Turns in one plane each, and the order they were made in; the first pair answered
turn K307:
[-21  21  27  18  10 -12  11  18   1 -10  30   6  11  19 -20   8 -34 -16
 -26]  ->  [-23  25   0   7  33 -24  -5   0   4 -26  11  12  19  15 -50   3 -15  -5
  -8]
[  4  -2 -31 -13   5 -25 -15   1  38  21 -12   4 -31   4 -22 -18 -16  34
 -22]  ->  [ 47   2 -17  21  -3   9 -32  10  30  31  -3   2 -24   3 -26 -16  -9   9
 -13]
[ -6  -4  19 -14  -5  18   8  14  -1 -17   9 -12   6   0   7   1  -4 -11
 -14]  ->  [-11  -2   0 -24  11   7  -2  -2   3 -28  -3  -6  10  -1  -7   2   6   1
  -3]
turn K763:
[ 22  12  19   2  13 -16 -10  26  13  12  -1 -23  15  20 -34  11   9  13
  17]  ->  [ 18  13   2  -2  21 -20 -14  19  28  14  -8 -12   4  10 -32   6   6  29
  13]
[ 11 -10  12 -18  22   3  -1 -20 -50 -42 -12 -23  52  -3  -5   0  49 -29
  52]  ->  [ 21  29   3  51  18  43 -20   0  30  -5  41  47  -3   6 -28  31 -44   1
  -9]
[ 12 -18   1  12   1   5  22   8 -13  -9  23  -4  20  16 -10  13  -5 -26
  11]  ->  [ -1 -13 -38   7  15  -4   7  -3  24  -3  10  18  -9  -5  -9   7 -13  12
  -1]
turn K889:
[ -8  -3  -4  -3   1 -11   3  -2  10 -26  -2   6  -4   2   1   6  -6   3
  16]  ->  [  9  -3  -2   7  -1 -11  -7   3  16 -20  -7   3  -4   6 -13   5  -6   1
  13]
[-13   7  37 -17 -15 -24  26  22 -14  -3  -1 -20  23  35 -36  22 -24 -15
 -10]  ->  [ 14  -4  33 -13 -27 -30  13  31   0  19 -23 -36   9  24 -30   6 -12  -7
 -19]
[ 11  16  18  24  -7  32   5 -18   7 -14  12   6   6   9  14  12  -4 -18
  -5]  ->  [ 28   8  14  25 -15  26  -4 -11  11   2  -5  -9  -6   0  21  -4   5 -13
 -12]
Now pairs of rows:
(2 to 4 turns a pair)
[-24   0   0  -3  17  -8  10 -19  -8 -25   8  27   5  16 -15  25 -24  -4
   2]  ->  [-16 -10  23   1  -1   1  23  -7 -28 -18  13  11  13  17   8  24 -18 -24
  -1]	K307, K763, K763, K307
[-32 -13 -24 -24  24 -16   7 -11  31   7 -10   3 -36 -29  39  -7  -8  42
   4]  ->  [ 46 -14   9  24  17  37 -26  -5  -9   5  -2 -15   5 -19  14  -2  30 -19
  46]	K307, K763
[ -2  -9 -16  -6  17 -23  -3 -12   2   0 -12 -15 -10 -34  22  -4  12  17
   7]  ->  [ 22 -10  10   8  10  -6  -5  -5 -20  -1  -3 -27  13 -22  15  -1  22 -13
  20]	K763, K763, K307, K763
[ 16  -8  16   4 -14  -2  -2  13  13   3  -2 -17  -9  25 -21   3  -7  -3
 -10]  ->  [ -9 -11  13 -23 -11 -18  12   4  -1 -11  -8 -23  -3  18  -6   0   4   0
  -1]	K763, K763, K307, K889
[ -5  -8  -7   3 -12  -6 -22  15  11  23  -2   4 -18 -13  15  -2   9  -1
  -7]  ->  [-25  -5  -1 -10   0  -6  -8   2 -15  -6   8   3  10  -2   8   8  20 -16
  17]	K763, K889, K307
[  0   8   8  16  -9  16   4  -1 -11  -4  14   6  14   4 -14  20 -10 -18
  10]  ->  [  8   7  -4  23 -10  25  -6   0   3  11  10  11  -5 -16   5  12 -10  -8
   1]	K763, K307
[ 10 -15  -1  28 -13  27  11   6   4  22  10 -14   1  -6  13   3  -8 -13
  -4]  ->  [ 11 -19 -26  15   0  15  -2  -7  15  23 -12 -12  -9 -22   7  -8   7   7
   0]	K763, K889, K889, K889
[  1 -25   2 -12  -8 -43 -15  25  46  18 -17 -17 -22  15 -29 -24  32  37
 -35]  ->  [  6   3  29  29   5  12 -14  16  20 -17  41  16  20  45 -65  17  10 -15
  -8]	K889, K889, K307
[ 29  -4  21  17  -6   0  13  22 -15   4  26 -12   1  12 -22  -5 -11  -9
 -20]  ->  [  4 -15  11 -19   1 -28  23  10 -30 -12   4 -25  10   8 -13 -14   8   2
 -11]	K763, K763, K307
[ 18 -11  26  21 -18   2  -2   9  -2  33   3  -4   2 -11  17   2  -9 -17
 -24]  ->  [-20 -11   0  -1  -5  -8   9  -9   7  22   3  10  -9 -33  36   2 -11   5
 -22]	K889, K763
[ 30   1 -16   1  -7  16 -28  14  18  20 -29  -1 -15 -16   7 -18   4   4
 -18]  ->  [  0  23  -7   5   5  20  -8  11  14  -7  11  27   7  18 -29  14 -33  -7
 -17]	K307, K889, K889
[ 48 -21   8  40  -8  28 -13   7 -13  27  15   3   2  -5  20  10   4  -7
  -1]  ->  [-19 -29  25 -14 -15 -23  38  10 -28   7  16 -13  11  19  30  16  -8   2
 -15]	K307, K763
[ 17  -5  28 -34 -17 -11  -3  18 -40   1 -12 -13  18  34 -25   3  -8 -25
  -7]  ->  [  8  -8  21 -46 -13 -25  -1  14 -34   4 -25 -17  11  29 -24  -5  -2 -12
  -9]	K307, K889
[-25  -1 -16  -6   0   4   9 -20  13   5  -8   8 -10 -17  22  -6   2  26
  -8]  ->  [ -8  -7  21  -1 -16  10  19  -5 -17   5   0 -19  13   4  25  -7  10 -11
   1]	K763, K889, K889, K889
[ 21  -4 -31  11   5  -8 -16  -5  11  -1 -38 -18   1 -21 -18 -30  41  23
   7]  ->  [-36   9  -4  -4  12  -6  29 -16 -23 -43   9  -2  38   5 -17   2  18  -5
  21]	K763, K889, K307, K889
[ -1  18 -18  10  36  12  -9  -7  -1 -17   6  19 -13 -10 -23  -6 -21  12
  12]  ->  [ 30   4  -4   7  23   4 -14   2 -20 -10 -15 -16   1  -2 -24 -20   9  -4
  23]	K763, K889
[ 14  -8 -10  -5  -8   3  10  10  34  39   0   9 -39 -11  28 -10 -13  17
 -29]  ->  [ 27  -5  -7   1  -5   7  -1  14  37  42   0  11 -39  -3  10  -7 -16  13
 -29]	K889, K889, K889
[ 15  10 -22  23   2  15 -20   2  34  25  11  26 -35 -19   2   4 -25  23
 -25]  ->  [ 28  10  20  39 -16  27  -7  21   6  24  33  11 -13   4   0  14 -30 -14
 -22]	K763, K763
[ 23 -25  20   4  -9 -22 -14   9  -8  14 -11 -12 -14   7  37 -25   9  -3
   3]  ->  [-34  -8  -4 -17  23 -30  -4 -21  -3 -23   6  25  -1  12  16  -2  -9  11
  16]	K307, K889, K763, K763
[  0 -12   9  -8  -9 -29  27  -3  -2  13 -19  -9 -17  18 -22 -16  -5  32
 -11]  ->  [ -7  -7  25  -1 -10 -19  39   0 -14   1   1  -5  -1  31 -28  -4 -12  13
  -6]	K763, K889, K889
[  6   5  10  28 -14  36  -7  -1   3   5  30  -8  18   3 -20  28  26   5
  16]  ->  [ -8   7  12  15 -17   9   3  11  21  13  30  -6   4  22 -35  33  -1  22
 -10]	K307, K889
[-34   7  12 -12  -1  10   8  24  13   0  23  20  -3 -10 -30  10 -22  14
 -20]  ->  [-17 -12  28 -31 -17 -10  14  36  -8  12  -5 -23   4 -11 -12 -11   9   4
 -15]	K307, K889, K763, K307
[-44  19 -23 -38  22 -56  17   7   8 -11  -1   9  -3   3 -30  -1 -28  31
 -12]  ->  [ -5  29   2  -3  12 -41   5  23  12  -1  12   7   4  34 -68   9 -40   9
 -17]	K889, K763, K763
[-12  -5  18  -5 -16 -10  15  13  -4   5   0 -28   9  -1  25   3  -1  -1
  -8]  ->  [ 14   3   9  28 -13  17  -9  15  13  17   8 -11  -2  -8  15   7  -9  -3
 -10]	K763, K307, K307
[ 26  -4  -7   4 -10  17  15   9  17  43 -12  -1  -5 -15  20   5 -11  18
 -27]  ->  [ 35   6   8  11   6  23  10  -2  -7  13  -2   2  35  15 -32  24  -4 -15
   4]	K763, K889, K889
[-35  21 -12  -1   1  11   7   8  -7 -13   8  30 -12 -29  13  26  30  33
  -2]  ->  [  0  26 -13  19   9  20 -19   9  -2  -7   2  31  -8 -21 -20  26  37  27
   8]	K307, K307, K307, K889
[ -6   1   5   4 -12  21  12  12  -6  10  21   8  -8 -14  50  -1 -27  -8
 -17]  ->  [  3   6  18  -2   1  14   8   6 -35 -16  22  -2  31  15   4   8 -13 -31
  11]	K307, K763
[  6   5  23  11 -23  -1  -4  19   2  18   8   5   0  17  -2   9 -26 -12
 -17]  ->  [-27   9   9 -13  -4 -10   7  -4 -16 -16  10  10  26  17 -10  15 -12 -13
   8]	K763, K889, K763
[ 27  11 -19  20  11  27 -16 -23 -15  11   0  13   5 -20 -16  31   6  15
   6]  ->  [ 30  12  -8  26   7  31 -11 -18 -22   8   4  10  11 -14 -17  33   4   6
   8]	K763, K763
[ -3  -3  -9 -16  -2 -22  -1   3  14   1  -6   3  -6   7 -10  -7  -6  11
  -8]  ->  [ 26  -3   0   5  -5   1 -14   4   4   7  -3  -2   2   9 -13  -6   6  -9
   5]	K307, K763, K763
[-15  -1 -11 -29  17 -21  -3 -11  15  -8 -26  -6 -10 -14  -3 -19  10  32
   4]  ->  [-31   2 -14 -22  20  -1   7 -16  14 -15  -5   9 -12 -26  20  -9  -1  31
   6]	K307, K889, K763, K307
[-34   2  -6 -19  -8 -13   7   5 -10  -6   5   4 -11   4   3  17 -15   2
  -4]  ->  [ -1  -5  -4   3 -13  21  -8   6 -24   3   2  -6  -5 -16  23  10   9 -17
  13]	K307, K889, K889, K307
